rotation ticks, each row followed by its count of ticks:
The counts run from 0 to 754.
[-41 -14  37  54 -25   9  14  -2  21 -31 -43  -6 -44 -17 -27  36   7  24
  -7   9  -1  31  -2  12  -4  17 -29   9 -11  29  -8   7   8 -23  19 -17
 -12  23  22  26 -20 -20  10 -14  23 -17 -43 -22  34   7 -15 -12 -15  33] -> 131
[ -7 -17  26  -7  30   9 -14 -34  16 -15 -32  12  31  70  -1   5  16 -13
 -15 -29  -9  24   8  17 -14 -12 -23  15  -2  -1   0 -11  -5 -20 -14 -24
  12 -32  10 -16   7   1  54   0 -13  39 -24   0  12 -34  31  26 -12 -43] -> 22
[ -4 -31  -9   5 -13   7  -4 -20   4  13 -52  25   9 -13   9 -11   6   5
  14   1  13 -14  -5 -13 -50 -10  -7   6  -6  20 -11  -9 -19  13   7   0
  -7  33  23  29 -21 -21  -3 -47   8  17 -10 -38  21 -22 -64  48 -15  21] -> 197
[-13  -1  -8 -34  67  10 -16 -40 -12   1 -40   2  -8 -11   6 -18  -8  50
  16  13   4  25 -12  -5 -11   9 -44  39 -21 -19  30  10  -1  -6 -25 -47
  37  -4 -31  16 -24  38   5   6  -8  -6  19  31  24 -15 -14 -11  17  22] -> 740
[ -4   4 -10 -29  34  -1   9  20   7   8  -9 -36 -10 -22 -10 -10   1  38
  -8  28  21 -10 -38 -45 -46  10  -4 -22  -3  -1  14  13  48 -41   1   7
  16  12  -9   2 -12  -7 -25 -24 -17 -11  63  25 -32  25 -20 -32   0  28] -> 44
[ -5 -57  65  14 -34   6  -1  -2  72 -19  27  27  25  18 -13   0   2 -13
  -6 -14 -22  -1   9 -18  -3  17 -18   7 -27  13  -6 -45 -26 -21  11  33
  36 -25  17 -22 -18 -35  11  -4 -16   1 -42 -21   7   5 -12  17 -18  -1] -> 61
[ 27  -4  12   1 -19  26 -25  -7   3   9  31  22  16 -29 -17  -1 -26  -8
 -18 -20 -25  36   6 -40  14  -7  -9 -11 -20 -13 -59 -21 -16  20 -41  15
  26 -23 -15  11 -17  27   2 -24 -11   6 -51  19  31  17 -16  20  37  32] -> 337
[  1  49 -24  28   4 -15  12  11 -38  -9  14 -25 -43 -12 -11  -1  11  24
 -29  27   3 -49 -13   1  -9   4  -6  40  20   8   7  63  40  -4  25  -5
  -7  36  17   8   2 -28  17  37 -12  -4  24  31   0 -11  24 -32 -26   5] -> 596
[  2 -42  10   5  18  30  -2  -8  21 -19 -34 -19  -8  -3  -8 -10   7   0
  32 -24 -37   2  15  15  13  36 -23  13  -9  26 -14  -9  20 -37   0   0
  -3  -5  39  12 -10 -27 -17  -2 -59 -33 -26 -13 -40  24 -40  17 -30 -28] -> 544
[-31   9  25  -1  21   2  19  28  16 -24  -3 -26 -59   4 -18  37 -39   0
  22  20 -11 -34  23  32  27   1  -4  -4  13   2  12  12 -57   6  10 -21
  20  31  -1 -14  10 -11 -12 -24  12  19 -20   6 -17  24  24 -22  30  30] -> 74
[-29 -32  -3  11  13 -16  -5  -5  -5 -16 -35  22 -27   4  26  16   9 -22
  -2   0  -9  -6  17   9 -68 -25 -49  49  12  27   1  25 -17  23 -19 -31
 -16  -6   9   7 -32   1  30 -17   2   8 -27 -20  29 -24  14  45  28 -14] -> 24
[ 19  11  22  40 -15 -10 -17 -30   1  64  32  20  19 -21   8  13  -5 -18
  21  17   9  11  -4   5  17 -16 -11  15 -20  -7  41  -6  -1  52  17  -3
  -8  -2   7  12  11  22  52  22  52  20 -33   3  53  -4 -15  -2   9   6] -> 569
[  0  -8  32  -3   5 -19 -34  11  16  13  18   5  -8 -29  19 -33  35 -43
  44  14 -22  16   7  27 -17 -18   0  30 -28  -8   6  19   5  35 -32 -13
 -31  -4  -4 -11  10  23  -4  50  35 -26  24  13   1  -9  -1 -46  19 -46] -> 223
[ 15  23 -21  14  -7   2  -6 -19 -46  11  34  16 -36  -2 -23  13  27  11
  -4  19 -27   0  41  22  -5 -21  -8  32  17  28   5  14 -16   8  27   4
  37   9 -29  24   3 -56  10  35 -24  -4 -57   0  -4 -23  25  17 -13  -3] -> 162
[-10  -1  23   7  -2 -37  25  21   0 -54  23 -34 -20  14  53  11  -9 -15
   4  13  14  -2  11  -6   6  39 -13  35  23   8  75  31  18  13  29 -17
 -13  -2   5 -18  18  -3  25  13  -3 -33   8 -20  -8  15  43 -19  -5  -4] -> 729
[-41 -41 -24   9 -16 -15  18 -18  10 -55 -44  22  -1  19  27  12   9 -41
  10  -2 -12  21  22  42 -14 -22 -20  30  23  34   8  -2 -21   1 -14 -18
  -4  -3 -11 -23  -9 -14  19  -7  -7  -2 -47 -47  -5 -33  23  44 -13 -24] -> 303
[ 26  19 -25  -7  13 -11   6 -16 -38  23  37   3  21 -36  20  31 -43  -6
 -11  35  41 -11 -21 -23  -5 -23   3  -9  37 -14  11  25  13   7 -16   5
 -10  21 -21  -4  -1  31  22 -20 -17  30  12  16  25  13  32  19  23  17] -> 249
[ 36 -32  31  34 -55   6 -15 -19  20  32  27  39  52 -33  19 -16   3 -40
   6 -10  -6  19   9 -12   9 -23   0   1  -5  13  -8 -17  10   2  -9  30
 -17 -18  32  -9   6   4  20  47   8  -7 -38 -14  33  10 -38  11 -13 -23] -> 59
[ 25  42  -8  25 -14  -7  -3  13 -23  32  33 -35 -38   1   1  12 -24 -11
  -7   8   7 -17   1 -32   1  15  18  -2  -2   1  37   1  -7  45  57  -6
   6  18 -22  16  47 -18  10 -18  22   2   7   2   5  14  -6 -23  23  59] -> 7
[  0 -23  50  12  21  -5  -8 -15  40  -3  -3  -5  -3  37   6 -16  23  -5
  32 -16 -23   1   5  25  12  29 -17  36 -31   1  41 -14  10 -14   9 -22
  15 -29  15 -18   0 -14  19  59  -5 -29  17  11 -22 -10 -27 -44 -18 -45] -> 225
[ 37   1   8  -6  19   5  28 -27  10  -5 -25   0  16  36  14 -24   6 -23
 -13  -4  31  11  -4 -39 -18 -15  14   3   1   6  66  28 -12  14  13  -1
  27 -10  -2 -19  43  15  77  -6  18  18  -4  14  35   2  33   1  22  15] -> 14
[ -1 -47  59 -17 -15  14  19  -6  65 -15  -6  23  11   6 -23 -13  -3  -5
  -1   4 -16  30  -9 -41 -19  -4 -12  -8 -19  22  -5 -36 -36 -20 -12  20
  48 -28 -18 -12 -21  -7  22 -18 -14  -3 -50 -20  15  13 -16  24  26  14] -> 62
[ 25  -1  -7   0 -15 -16  -8 -21 -18  -3  25  16  -5 -48  16 -29  47 -27
  30  -9 -31   2  21  26 -49 -13   4 -22   6  -7 -63   1   4  -7 -30 -11
 -10  -6 -36  20  28 -15  10  22 -23  -5 -27 -20   6  -2  18  35  37 -28] -> 165
[ 19  15 -42  25 -14  -9 -46  27 -25 -15  51  -3  -2  17 -14  32 -29 -14
 -43 -21 -35 -10  21 -17  29  -5   8  25   9  14 -27 -22  -1  28 -13  21
  24 -16   2  -5   6 -17 -13 -41 -30   7 -23  23 -33  -3  14  -3 -23  39] -> 105
[  1  32  42  12  32  27 -20   5  -3   7   9   4 -37  39 -30  -8  -1  24
  -7   3 -35  -3  20  23  41  18  -2  44 -27   3  25  21 -30   7  -9   0
  39 -21 -20  13   0  -6  15  50   9 -12 -21  43  24   3   4 -48   6  -9] -> 500
[-18 -19  36  17  13 -20 -52 -17   2  28  34  11  21  22  21  39 -11 -16
  27  -2 -15  16  35  46  -1   2 -29  18  -1 -11  13 -30 -11  10   0   4
 -10 -32 -21   4  -6  -3  20 -10 -20   9 -10 -19  -1  -5 -20  38   6 -59] -> 300
[-11   1 -14   7 -43 -39  29 -18   6 -52 -32  -1  19  29  44 -36   0  16
 -18   5  26 -11  -5  -2 -35 -10  33 -38  -1 -21 -26 -10  21  -2  -3 -32
   9  -2 -40 -17  22  -4   4 -21  22  20   9 -41  -8 -25  -3  -8  21  36] -> 515
[ -7   5  -7  30 -19  43  34 -17 -19  36 -42  23   7 -19 -34  -9 -49  20
 -28   5  11  -2   5  -6  22 -54   8  -9  30  -4 -17   8  16 -19  12  39
  32   4   4  20 -31 -17  13  -6 -30  17 -50  -2  10   7 -40  19  26  11] -> 200
[-10   6  18   9  42 -32 -49   6  -9  17  54 -19 -14 -20  23  30  -3 -13
  33  -4 -12   3  18  23  18  35 -25  40 -23 -28  27  11  -2  13 -22 -42
 -28  -2   3  -7  12  27   2  18   4   6  36  28   5  10  12 -28 -14 -15] -> 734
[ -2  34 -12  13  -8  -1  13  14 -28  36   4  -4 -12   1  19  -2 -47  -5
 -19  21   2 -42  -4 -11  52 -11  21  50  -7 -11  33  20  11  56   5  36
  -3  15  22 -10   1  -7  -5  12  31  15  10   5  13 -14 -26 -41 -16  23] -> 423
[-35  42 -31 -14   0 -24  11  20 -32 -11  40 -13 -35 -25   7  31  10  21
  -2  34  -2 -27  -6  15  -4   8   2  27  12  -5 -22  39  32 -15 -13   3
   7  33 -15  -7  -9 -30 -47  -4   8  -2  34  17 -25  -1  25 -21 -25  20] -> 317
[-31  23  24   5 -25  -2  -4  12   8  25  41 -23 -16 -15  28  30 -59  14
  22   0  -1  -7 -21   4  46  50  10  -4 -11 -37 -10  -4  18  34  -5  34
 -37 -10  -4  13   2  13 -22 -40   6  -3  24 -17  10  24 -23 -23 -14  -6] -> 415
[ 10  -7  -1  -9  52  31  23 -10   3  11 -12   2  -5  -8 -26   8 -37  -7
 -16 -15  17 -17 -17 -21  14  -9 -33  35  20   4  28  40  26 -19 -25  30
  20   0  39  -3 -30  23  38  14 -36  13 -13  33  32   4  29  17 -13 -33] -> 257
[-15   7 -28 -21  23 -32   4  14  -7 -29  -1 -33 -24  20  29 -12  41 -14
  19 -17 -16 -43  -1   2 -53  36  16  10   9  11 -11  22  -5  -1  -8 -22
 -35  28  -1   4  29 -31 -21 -26 -13  12  56 -17 -29 -20  28  -7 -34 -11] -> 592
[ -2  39   7  24 -12  14 -13  39  -1  -6  11 -42 -31  20 -42   3  -8  26
 -31   8 -18  -1  -4   3  23   3  30 -20 -18  -7 -28 -11  -7  -6  27   8
  12  19  -7  19  28 -30 -31 -29  22   3  -6  21 -32  18 -13 -46  -2  66] -> 278
[  6 -21 -34   6 -16 -25  -9  36 -30  -2  32  -8   1  -4  39  -3 -29 -22
  -7  28  12 -10  19 -44 -18 -11   6  38  31  13  62  -3  12  29  22  18
  17 -13 -24 -16  -6  -3 -17 -16 -18 -23   6  -3 -30   9  -5   0  23  47] -> 383
[ 22   9  35  17 -38 -55  -1   8  18   9  61  -4  31  24  30   2  15 -24
 -10  12   3 -30  -5 -13 -49 -17  30 -16 -10 -18   6 -11 -19  32  15  -3
 -21   6   3 -39  36 -15   7  -5  44  39  31 -16   8 -11  23 -10   9  14] -> 11
[  4   4 -53   2   2  17  38 -61  -5 -17 -65  11   5   3 -21  -5 -31  32
  -7 -11   0   4 -12 -20   9  -5 -14  -6  -2   2 -10 -15  20 -20 -10 -22
  54   4  -9  26 -15  -3  16 -13 -31   6 -21   3  -6 -17 -31  18 -19  34] -> 749
[ -2 -18   1   5 -10  -3 -23  -3  21  38  -6  18  27  19 -12 -23  47 -13
  32   1 -23 -16   2  -1 -40 -26  39  23 -45  27  -8 -33 -23  22   7  14
  -2  15   9   8   0 -42 -21 -12  37   7  13 -15   5 -29 -52   6 -30 -10] -> 707
[  7   3  37  21  -6  34  -7   0  17  11  20  -1   4 -10 -33  29 -47 -19
  10 -12 -30  19  26  13  71 -17  -6 -13  14 -11  -6 -27 -32  -2   2  16
  27  -8  -7   0   6  11  12  -2 -31  15 -65   9 -14  44  -2   4  32  -6] -> 66
[  8 -20  38  -9  15  -1   4  25  49  -8  20 -13 -26  16 -15  -3  39 -45
  24 -27 -31 -42   0  10   3  25  -8  20 -43  22 -14  12 -27  15 -15  -2
   3  -3  42 -16  18 -19   2  28  10   5  11  -1   3  -1  32 -36 -32 -43] -> 495
